Every row has a hidden score from 0 to 30. What is each row's score? 15 is about the middle. The score is a weighted sum of the row's numbers plus the product of two more (or one squared), each taken from its middle value.
[ -8 -65   0  25  -4   5  14  71  77  10  91  10  13 -29  71  13] -> 24
[ 24  58  40  -9 -47  68  12 -93  49 -36 -21 -19  33 -42 -18  -9] -> 15
[ -1  58  45 -18 -39  56   1 -91  58 -34 -12 -22  24 -56 -14 -32] -> 12
[ 33   8 -24   6  -4  -9 -26 -21   9  -4 -66  35  -1  45 -42 -40] -> 15
[-44 -11 -24 -23 -29  17  31  26  25 -39  53  17 -23   6  43 -41] -> 12
[ 65   5  -8  15 -30  -8 -20 -26 -43 -18 -39   3  -9  15  14 -22] -> 17
[-21  26  34  51 -52  36 -77  -2  77  33 -33 -26  69 -80 -78  10] -> 17
[ 77   6   6  -5  -9  -2 -17 -22 -39 -18 -40  18  -7  28  16 -10] -> 18
[-39 -16 -22 -25 -36  20  46  26 -12 -35  49  -1  -6  14  52 -30] -> 12
[-27 -45 -30 -61  46   1  40  21  12 -41   1  24 -24  10  19 -18] -> 19
[-32 -14 -45 -71  39  -2  44  32 -66 -32  -5   5 -43  18  17  -7] -> 12
[-19  29  40  41 -35  49 -59   6  38  36 -49 -35  59 -81 -58  10] -> 13
[ 83   6 -34  97  34 -62 -43  -6 -25  83   1  11  27  64  29 -26] -> 14
[-41 -12 -21 -10 -21   7  47  16  -9 -28  60  12 -16   6  37  -3] -> 12
[-37 -17 -43 -36  -5  10  23  52 -24 -43  13   7 -39  15   4 -19] -> 16
[ -18 -123   20   33    8    3  -15   89   81   27   42   32   46  -44
   76   -5] -> 17
[ 10 -70 -22 -57  46   8  55  25  22 -33  -1  58 -36  20  21  19] -> 17
[  8  53  39 -20 -38  62  11 -83  44 -34 -14 -34  28 -54  -4  -9] -> 16
[ 76  79  -7  56  22  20 -21 -46 -38  22 -19 -49  34 -22  13  26] -> 20
[-44 -16 -22 -30 -32  34  52  32 -14 -46  56  11 -10  19  47 -21] -> 13
[ 90 -20 -28  59   9 -30 -59   9 -20  57 -45  17  48  61  33   2] -> 16
[-25  26  68  56 -48  47 -48 -14  46  50  -1 -36  61 -79 -37 -14] -> 8
[ -5  86  26 -13 -58  56   4 -67 -13 -35 -24 -47   7 -44 -19 -12] -> 10
[-15  13  41  36 -28  41 -55   1  43  42 -42 -30  70 -75 -68  17] -> 14
[-21  24  74  52 -76  47 -54  -2  45  38  -1 -38  64 -66 -30 -10] -> 8
[-57  46  82  12 -63 -43 -23   9  24  60  34 -99  71 -14  -8  82] -> 3
[-16 -48 -44 -47  30  21  47  19   6 -42   2  37 -41  10  21   5] -> 19
[-30 -12 -13 -25 -34  23  46  23 -13 -33  41  16 -24  12  46 -33] -> 9
[ -2 -59 -36 -58  56  27  61  12   1 -35   7  39 -32  13  10  29] -> 27
[-11   0 -39 -46   0  15  38  50 -36 -46   5  14 -21   2   2   6] -> 19
[-13  17  37  46 -30  38 -68 -13  52  37 -44 -28  65 -72 -72  15] -> 15
[ -36   23   68   40  -33  -61  -34   -7   29   48   54 -106   44  -40
   -6   67] -> 14
[ 45 -33 -43  22  88 -11  25  38 -65  45  41   5   9  40 105  54] -> 19
[ 74  12   5  39  39 -29 -22 -43 -18   9  -4  23 -29  19   1 -20] -> 19
[ 69 -16   5   9   3 -24 -19 -19   4  -3 -46  20   8  12   9 -31] -> 19
[-41  34  81  45 -28 -69 -30  -3  24  45  48 -96  44 -29 -10  84] -> 10
[ 69  40   8  20  -3  11  -6 -49 -40   8   2  31 -51  36 -34  25] -> 16
[ 32 -19 -52  19  89 -22   7  44 -53  49  36   9   3  44 107  33] -> 14
[-31  -1 -31 -64  35  10  42  38 -50 -34   6  13 -28  18  10 -11] -> 13
[ 62  13   8  32  48 -31 -23 -47 -15  15  -7  12 -17  18   5 -12] -> 17
[-59  -3 -22  -5 -43   9  53  21  -2 -32  55  13 -17   8  38 -44] -> 10
[ 85 -42 -22  62  10 -27 -44  13 -18  56 -39  20  52  66  37   2] -> 16
[-46 -19 -14 -21 -30  22  49  31  -5 -39  52   4 -12   5  48 -27] -> 11
[ 72  80   7  36  29  33 -30 -48 -47  34 -14 -48  43 -16  27  38] -> 16
[ -7 -61 -35 -72  47  12  41  17   1 -40   8  38 -38  17  20  18] -> 22
[ 35   9   7   6  -5  -6 -10 -54  -1  15 -21  16   4  19  -9 -35] -> 11
[-15 -56  -1  69  75 -42  25  29 106  58  87  39  45 -50  58   1] -> 24
[ -41   41   70   37  -46  -56  -42    5    9   24   47 -106   25  -35
    2   87] -> 11
[-38  46  70  61 -77  40 -59  -9   5  54  -3 -57  71 -87 -27  -2] -> 13
[ -71   17   74   23 -113  -45  -56   51  -33   50  -46  -87   63   -8
  -60   88] -> 15
[ 25   5 -25  10  20 -25 -27 -32  -5   7 -53  30  -5  17 -60 -31] -> 21
[-25 -24 -34 -80  32  23  42  43 -50 -51   1  26 -49  10   5  20] -> 15
[-26  44  67  50 -61  54 -42  -7  29  36 -12 -41  62 -80 -24  19] -> 13
[-13 -14  -9 -54  44  34  57  18 -45 -13  41  27 -91  19  52  22] -> 6
[-50 -10 -49 -37   8  -3  34  45 -36 -37  12   2 -36  12   6 -36] -> 13
[  3 -44 -29 -52  30  12  53  17   4 -46  -4  37 -26  12  25  11] -> 18
[-48 -12 -34 -41  29   1  37  40 -59 -15   6  11 -43  13  -1 -26] -> 10
[ 45 -31  -8  30 -35  -4 -23 -26  47 -26 -25  46   0  10   5 -71] -> 18
[-26 -21 -48 -50  14  29  42  38 -31 -55  13  19 -45  24   3  -2] -> 22
[ 44  30   0  26  28 -31 -28 -49 -43  12 -15   1 -11   4 -12 -23] -> 21
[ 49   7   1  16  15  -5 -19 -38 -14  21  -9  35 -55  36 -29  11] -> 12
[-34 -30 -25 -29 -28   4  39  15  -1 -38  48  14 -28   3  49 -27] -> 11
[-49 -25 -34 -11 -29  17  45  10  35 -38  49  17 -12   5  50 -54] -> 14
[-33 -21 -35 -59  27  19  46  31 -45 -44  -7   9 -51  23  23  19] -> 14
[ 62  -5  18  13 -25  -1 -26 -15  -2 -13 -34  11 -14  20   8 -29] -> 13
[ -4 -43   0  13  46  29  25  46  78  45 106  37 -32  -5  31  62] -> 26
[-68  25  69  14 -89 -50 -56  61 -57  38 -38 -91  46 -13 -46  93] -> 20
[ 70   9   8  22  45 -46 -24 -46 -39  13 -23  13 -14  33  10 -14] -> 19
[-43 -51   0 -29  -8  14  60  16  18 -40  38  21 -27   9  50 -42] -> 12
[ 52  43  -4  40  26 -25 -25 -44 -53  13 -14  -4  -6  15   1 -33] -> 18
[ -37   65   54   39  -50  -68  -35   -3   -4   46   41 -105   48  -31
   -8   81] -> 13
[-20 -64 -30 -51  42   7  47  21  23 -31   0  40 -31  13  10  -3] -> 20
[-41  -9 -46 -52   6  10  35  38 -32 -43  20  23 -23  15   8  -5] -> 16
[-59 -10 -21 -30 -30  14  41  25 -32 -27  48  13 -30   4  49 -52] -> 8
[-12  53  67  64 -61  54 -57 -14  19  57  -6 -58  70 -82 -16  13] -> 8
[ 32  -2 -16  -3  15 -12 -30 -31  23   2 -57  26 -20  46 -63 -31] -> 17
[ -48   42   59   42  -42  -77  -52   -5   16   45   51 -121   46  -33
   -4   56] -> 12
[  8  58  41 -16 -35  59  14 -95  45 -30 -32 -24  23 -59 -28 -19] -> 12
[-67  21  67   8 -88 -58 -59  46 -33  47 -43 -86  62 -26 -57  78] -> 26
[ 35  -5 -22   9   3  -9 -27 -39  19   3 -63  36 -19  44 -59 -39] -> 14
[-23 -13 -47 -53  27  10  33  20 -39 -37  10  18 -27   0  17  16] -> 17
[-47 -10 -17 -32 -28  22  53  34 -16 -41  50  11 -15  17  48 -24] -> 10
[ -6   9  45  42  -5  39 -66 -14  76  52 -50 -11  66 -88 -64   5] -> 16
[ -45   41   65   35  -24  -59  -24  -17   32   62   48 -108   58  -34
    3   89] -> 9
[ -2  54  56  56 -57  62 -50  -6   1  59 -19 -51  54 -81 -24  14] -> 9
[-37 -14 -44 -53  16  14  38  48 -32 -28  14   6 -30  19   6 -17] -> 15
[  6 -26 -45 -18  59  -2   7  59 -68  29  -5  24  16  51  42  39] -> 14
[-32  29  67  53 -41 -79 -37  -2  18  36  57 -96  42 -20   3  89] -> 12
[ 38 100  18  -8 -21  46   9 -66 -25 -44  -2 -51 -11 -61   0  -4] -> 16
[  4  68  41 -23 -43  63  -2 -66  20 -29 -33 -45  15 -59 -18 -26] -> 11
[-24  20  42  45 -40  36 -65  -1  39  37 -29 -44  56 -81 -73  11] -> 14
[-36 -29 -37 -43   2  27  46  35 -19 -58   0  25 -39  19  10  -9] -> 16
[  3 -37  10  76 -10 -27 -89  40  24  80 -46  28  55  12 -62   2] -> 21
[ 30 -12 -17   1  10 -15 -27 -29  14   7 -63  38 -19  50 -65 -41] -> 13
[ 62 -12  23  92  80 -68 -36 -28  74  99  -3  21  51 -14   6  10] -> 25
[  2 -56  -8 -69  46  17  49  29  17 -35  13  34 -28  12   7   8] -> 23
[ -5 -54 -40 -63  37  17  52  15  11 -48  10  35 -27  22  19   7] -> 28
[ -8  50  30 -18 -19  53  11 -92  44 -29 -32 -32  12 -59  -6 -19] -> 13
[ 28  -7 -18 -13   8 -22 -29 -19   8   8 -63  22  -8  30 -56 -32] -> 14
[-60 -47 -38 -37   1   9  38  44  37 -51  15  37 -44  31   1 -34] -> 19
[ 69  13   8  34  33 -24 -21 -49 -21   8  -9  28 -29  29   2 -15] -> 18
[-36 -15 -12 -38  -5  15  56  25 -38 -36  32   5 -18  10  50 -11] -> 10
[-68  20  70  15 -90 -41 -72  53 -41  53 -42 -92  51 -24 -56  88] -> 14
[ 71   3 -36  26  57 -35 -50  -4 -50  85 -80  18  34  71 -37  16] -> 13
[-28 -62  -4  23  31  -8  32  35 127  49  95  39  70 -23  51   0] -> 18
[-11   0 -22 -21  35  27  59  24 -26 -29  48  25 -81  15  34  17] -> 13
[ -9 -62 -25 -49  52  14  57   9   7 -36  -3  37 -42   3  13  12] -> 20
[ 59  25  12  21  32 -26 -21 -53 -32  22  -4   9 -25  25  11 -17] -> 14
[-36 -12 -51 -43  -3   3  31  31   4 -50  23  23 -13  11  -1 -28] -> 18
[ 45 -32 -11  31 -36 -28 -24 -17  57 -22 -23  46  11   5   2 -61] -> 25
[  -8  -24  -17  -40   34   33   64   13  -46  -24   54   13 -101    7
   55   24] -> 14
[-14 102  32  -3 -66  50   4 -75   0 -36 -11 -42  26 -53 -15 -16] -> 16
[-11 -32 -28 -61  38  10  44  47 -63 -44   1  12 -65  22   5  28] -> 16
[-78  22  61  15 -97 -45 -58  54 -42  36 -35 -84  59 -21 -62  88] -> 23
[ -24   59   74   34  -48  -72  -39   10   24   43   52 -115   59  -23
    5   97] -> 11
[ 33  12 -14  10   8 -19 -29 -24  11  -3 -58  24   4  31 -57 -46] -> 17
[ 34  16  -6  -5  37 -22 -33 -26 -12  18 -62  26   1  29 -63 -34] -> 18
[-46 -36  -5 -12 -34  24  46  22  38 -42  58  23 -23  12  36 -53] -> 15
[ 17   4 -14  -4  22 -12 -29 -35   2   9 -66  31   0  36 -53 -37] -> 14
[-18 -13 -40 -72  28  26  43  32 -47 -54   6  11 -59  32   9  22] -> 21
[-26  -9 -17 -40 -12  27  49  15 -35 -30  38   7 -11   5  53  -2] -> 10
